[150 167 199 166 138 144 151 160 148 151 127 124 178 154 154 143 149 112
 155 169 116 157 160 148 146 156  93 171 108 184 155 147 165 135 170 141
 176 117 116 108 130 144 134 136 127 128 161 169 129 190 183 106 157 128
 116 119  99] = Q_583
[160 160 195 169 132 142 160 158 148 155 126 130 175 137 145 152 135 110
 163 172 118 153 153 137 157 150 163 162 115 185 156 133 167 146 167 138
 178 122 116 108 131 142 135 128 120 126 166 172 135 190 177 111 161 152
 112 136 104] = Q_438
[150 167 199 166 138 144 151 160 148 151 127 124 178 154 154 143 149 112
 155 169 116 157 160 148 146 156 153 171 108 184 155 147 136 184 116 137
 128 180 165 173 157 140 155 126 138 148 147 133 174 107  96 190 148 147
 154 214 194] = Q_367
[150 167 199 166 138 144 151 160 148 151 127 124 178 154 154 143 149 112
 155 169 116 157 160 148 146 156 153 171 108 184 155 147 165 135 170 141
 176 117 116 108 130 144 134 136 127 128 161 169 129 190 183 106 157 150
 116 119  99] = Q_511
diff Q_367: [150 167 199 166 138 144 151 160 149 151 127 124 178 154 154 143 149 112
 155 169 116 157 160 148 146 156 153 171 108 184 155 147 136 184 116 137
 128 180 165 173 157 140 155 126 138 148 147 133 174 107  96 190 148 147
 154 214 194]  9, [148]
diff Q_438: [160 160 195 169 132 142 160 158 148 155 126 130 175 137 145 152 135 110
 163 172 118 153 153 137 157 150 163 162 115 185 156 133 167 146 167 138
 178 122 116 108 131 142 135 128 120 126 166 172 135 190 177 111 161 152
 112 136 105]  57, [104]
diff Q_583: [150 167 199 166 138 144 151 160 148 152 127 124 178 154 154 143 149 112
 155 169 116 157 160 148 146 156  93 171 108 184 155 147 165 135 170 141
 176 117 116 108 130 144 134 136 127 128 161 169 129 190 183 106 157 128
 116 119  99]  10, [151]
diff Q_438: [159 160 195 169 132 142 160 158 148 155 126 130 175 137 145 152 135 110
 163 172 118 153 153 137 157 150 163 162 115 185 156 133 167 146 167 138
 178 122 116 108 131 142 135 128 120 126 166 172 135 190 177 111 161 152
 112 136 104]  1, [160]
diff Q_583: [150 167 199 166 138 144 151 160 148 151 127 124 178 154 154 143 149 112
 155 169 116 157 160 148 146 156  93 171 108 184 155 147 164 135 170 141
 176 117 116 108 130 144 134 136 127 128 161 169 129 190 183 106 157 128
 116 119  99]  33, [165]
diff Q_367: [150 167 199 166 138 144 151 160 148 151 127 124 178 154 154 143 149 112
 155 169 116 157 160 148 146 156 153 171 108 184 155 148 136 184 116 137
 128 180 165 173 157 140 155 126 138 148 147 133 174 107  96 190 148 147
 154 214 194]  32, [147]

[208 216  46  46 212]  Q_972
[ 54  53  32 201 220]  Q_169
[ 50  43  39 209 214]  Q_228
[211 218  32 204 220]  Q_883
[204 213  45  49 213]  Q_284
[ 53  52  32 203 220]  Q_588
[209 217  46  45 212]  Q_430
[211 218  46  44 211]  Q_348
diff Q_348: [211 218  46  44 212]  5, [211]
diff Q_348: [211 217  46  44 211]  2, [218]

[ 99 167 132  67 132 161] : Q_869
[139 106 111 140 125  53] : Q_262
[148 115 111 148 160 114] : Q_256
[101 163 132  75 137 169] : Q_62
diff Q_62: [101 164 132  75 137 169]  2, [163]
diff Q_262: [138 106 111 140 125  53]  1, [139]
diff Q_256: [148 115 110 148 160 114]  3, [111]
diff Q_62: [101 163 132  74 137 169]  4, [75]
diff Q_62: [101 163 131  75 137 169]  3, [132]
diff Q_869: [ 99 167 131  67 132 161]  3, [132]

[130 118 133 143 125 128 126  97  95 116 174] = Q_889
[179 112 148 150 198 116 130  91 106 124 118] = Q_41
[ 98 122 107 155 101 109 143 146 124 100 167] = Q_604
[144 126 151 138 150 132 107 113 116 106 144] = Q_720
[124 137 122 138 123 148 117 140 139 111 116] = Q_890
[125 119 139 108 136 126 141 124 147 103 158] = Q_932
[125 119 131 141 139 121 137  98 108 134 110] = Q_860
[195 108 164  99 210 117 131  93 116 157 113] = Q_686
diff Q_41: [179 112 149 150 198 116 130  91 106 124 118]  3, [148]
diff Q_932: [125 119 139 108 136 126 141 124 147 104 158]  10, [103]
diff Q_889: [129 118 133 143 125 128 126  97  95 116 174]  1, [130]
diff Q_41: [179 112 147 150 198 116 130  91 106 124 118]  3, [148]

[123 117 115 123 109 114 117 115 117  68 156  77 137 116 116 162  77 136
 132 117  98 117  74 118  91 142 119 113 136 115 115  86 108 155 132 111
 116 157 109 116 104 100  87 118 121  85 106 113 101 153 152 112 122 120
 117 101 123]  Q_37
[198 118 189 200 116 139 193 214 182  85 103  93 109 120 124  98 104 104
 117 197 106 196  97 120 102  96 119 110 106 109 119  97 193 103 124 195
 115  97 112 209 108 126 100 204 194 105 112 121 109  99  99 198 206 193
 132 109 192]  Q_357
[ 90 128  82  87 122 120  88  78  94 123 129 118 124 118 124 139 118 125
 124  85 120  86 124 128 119 134 127 127 127 127 125 123  84 130 124  86
 127 135 125  82 131 114 118  86  92 123 124 123 122 129 131  89  86  97
 125 122  93]  Q_870
[160 113 169 164 102 122 165 176 164  75 196  85 162 123 111 198  87 161
 145 171  95 171  79 100  90 172 101  93 166 117 107  85 165 191 159 168
  99 193  95 175 108 114  90 173 170  87  98 107  95 196 182 168 173 172
 117  95 167]  Q_244
[121 145 133 124 144 136 136 131 135 177 154 174 156 150 133 154 163 154
 141 130 160 133 164 136 165 154 138 146 154 156 144 167 134 153 143 140
 144 154 146 135 156 147 167 136 136 161 148 135 158 150 154 135 134 134
 134 158 133]  Q_975
[102 113  94  98 113 116  92  88  98  93 149  93 130 113 123 155 100 135
 134  94 101  92  99 120  96 145 116 109 138 111 109  95  95 153 136  89
 111 152 111  87 109 111  96  88  93  98 110 121  99 154 147  91  89  99
 121  99  94]  Q_109
diff Q_109: [102 113  94  98 113 116  92  88  98  93 149  93 130 114 123 155 100 135
 134  94 101  92  99 120  96 145 116 109 138 111 109  95  95 153 136  89
 111 152 111  87 109 111  96  88  93  98 110 121  99 154 147  91  89  99
 121  99  94]  14, [113]
diff Q_975: [121 145 133 124 144 136 136 131 135 177 154 174 156 150 133 154 163 154
 141 130 160 133 164 136 165 154 138 146 154 155 144 167 134 153 143 140
 144 154 146 135 156 147 167 136 136 161 148 135 158 150 154 135 134 134
 134 158 133]  30, [156]
diff Q_870: [ 91 128  82  87 122 120  88  78  94 123 129 118 124 118 124 139 118 125
 124  85 120  86 124 128 119 134 127 127 127 127 125 123  84 130 124  86
 127 135 125  82 131 114 118  86  92 123 124 123 122 129 131  89  86  97
 125 122  93]  1, [90]
diff Q_109: [103 113  94  98 113 116  92  88  98  93 149  93 130 113 123 155 100 135
 134  94 101  92  99 120  96 145 116 109 138 111 109  95  95 153 136  89
 111 152 111  87 109 111  96  88  93  98 110 121  99 154 147  91  89  99
 121  99  94]  1, [102]
diff Q_870: [ 90 128  82  87 122 120  88  78  94 123 129 117 124 118 124 139 118 125
 124  85 120  86 124 128 119 134 127 127 127 127 125 123  84 130 124  86
 127 135 125  82 131 114 118  86  92 123 124 123 122 129 131  89  86  97
 125 122  93]  12, [118]

[ 68  66 185 125  68 183  76  81  48 159 213  62 195 188 110 175 212 200
 207 185 216 206 142  54  89 146 215  42 162 134  92  62  57  87 146 126
  58  61  67 177 134  63] = Q_395
[183  96 155 102 209 154 133 172  43  47  46  48  97 156 200 165 153 216
  58  96 133 128  85  97 170 148  51  73 145  81  54 190 154 181 202 127
 197  86 186 120  97 171] = Q_145
[205 201 158  95 131 172 187 195 208  83 112 108 202  49 101 197  77 158
 140  42 179 177 208 148 105 148 145  61  92  88  44 112  44 217 186 208
  53 180 153 185 204  97] = Q_20
diff Q_20: [205 201 158  95 131 172 187 195 208  83 112 108 202  49 101 197  78 158
 140  42 179 177 208 148 105 148 145  61  92  88  44 112  44 217 186 208
  53 180 153 185 204  97]  17, [77]
diff Q_20: [205 201 158  95 131 172 187 195 208  83 112 108 202  49 101 197  77 158
 140  42 179 177 208 148 105 148 145  62  92  88  44 112  44 217 186 208
  53 180 153 185 204  97]  28, [61]
diff Q_395: [ 68  66 185 125  68 183  76  80  48 159 213  62 195 188 110 175 212 200
 207 185 216 206 142  54  89 146 215  42 162 134  92  62  57  87 146 126
  58  61  67 177 134  63]  8, [81]
diff Q_395: [ 68  66 185 125  68 183  76  81  48 159 213  62 195 188 110 175 212 200
 207 185 216 206 142  54  88 146 215  42 162 134  92  62  57  87 146 126
  58  61  67 177 134  63]  25, [89]
diff Q_145: [183  96 155 102 209 154 133 171  43  47  46  48  97 156 200 165 153 216
  58  96 133 128  85  97 170 148  51  73 145  81  54 190 154 181 202 127
 197  86 186 120  97 171]  8, [172]
diff Q_20: [205 201 158  95 131 172 187 194 208  83 112 108 202  49 101 197  77 158
 140  42 179 177 208 148 105 148 145  61  92  88  44 112  44 217 186 208
  53 180 153 185 204  97]  8, [195]

[103  81 139  96 120 117 143 108 117 134 119 120 129]  Q_118
[116 101 168 108 116 147 129  85 145 119  95 181 174]  Q_229
[178  54  99 119 129  73 103 191 134 140 137  99 130]  Q_791
[110  73 156  94 116 126 136  96 131 128 104 152 156]  Q_856
[194 157 124 169 133 137  87 167 168 115 122 174 166]  Q_372
[ 97  99 156 100 118 137 143  86 125 127 108 147 145]  Q_276
[132 133 166 129 120 160 119  93 156 114  97 195 179]  Q_13
[155 188 133 165 134 158 109 132 153 114 124 168 149]  Q_806
diff Q_13: [132 134 166 129 120 160 119  93 156 114  97 195 179]  2, [133]
diff Q_372: [194 157 124 169 133 136  87 167 168 115 122 174 166]  6, [137]
diff Q_856: [110  73 155  94 116 126 136  96 131 128 104 152 156]  3, [156]

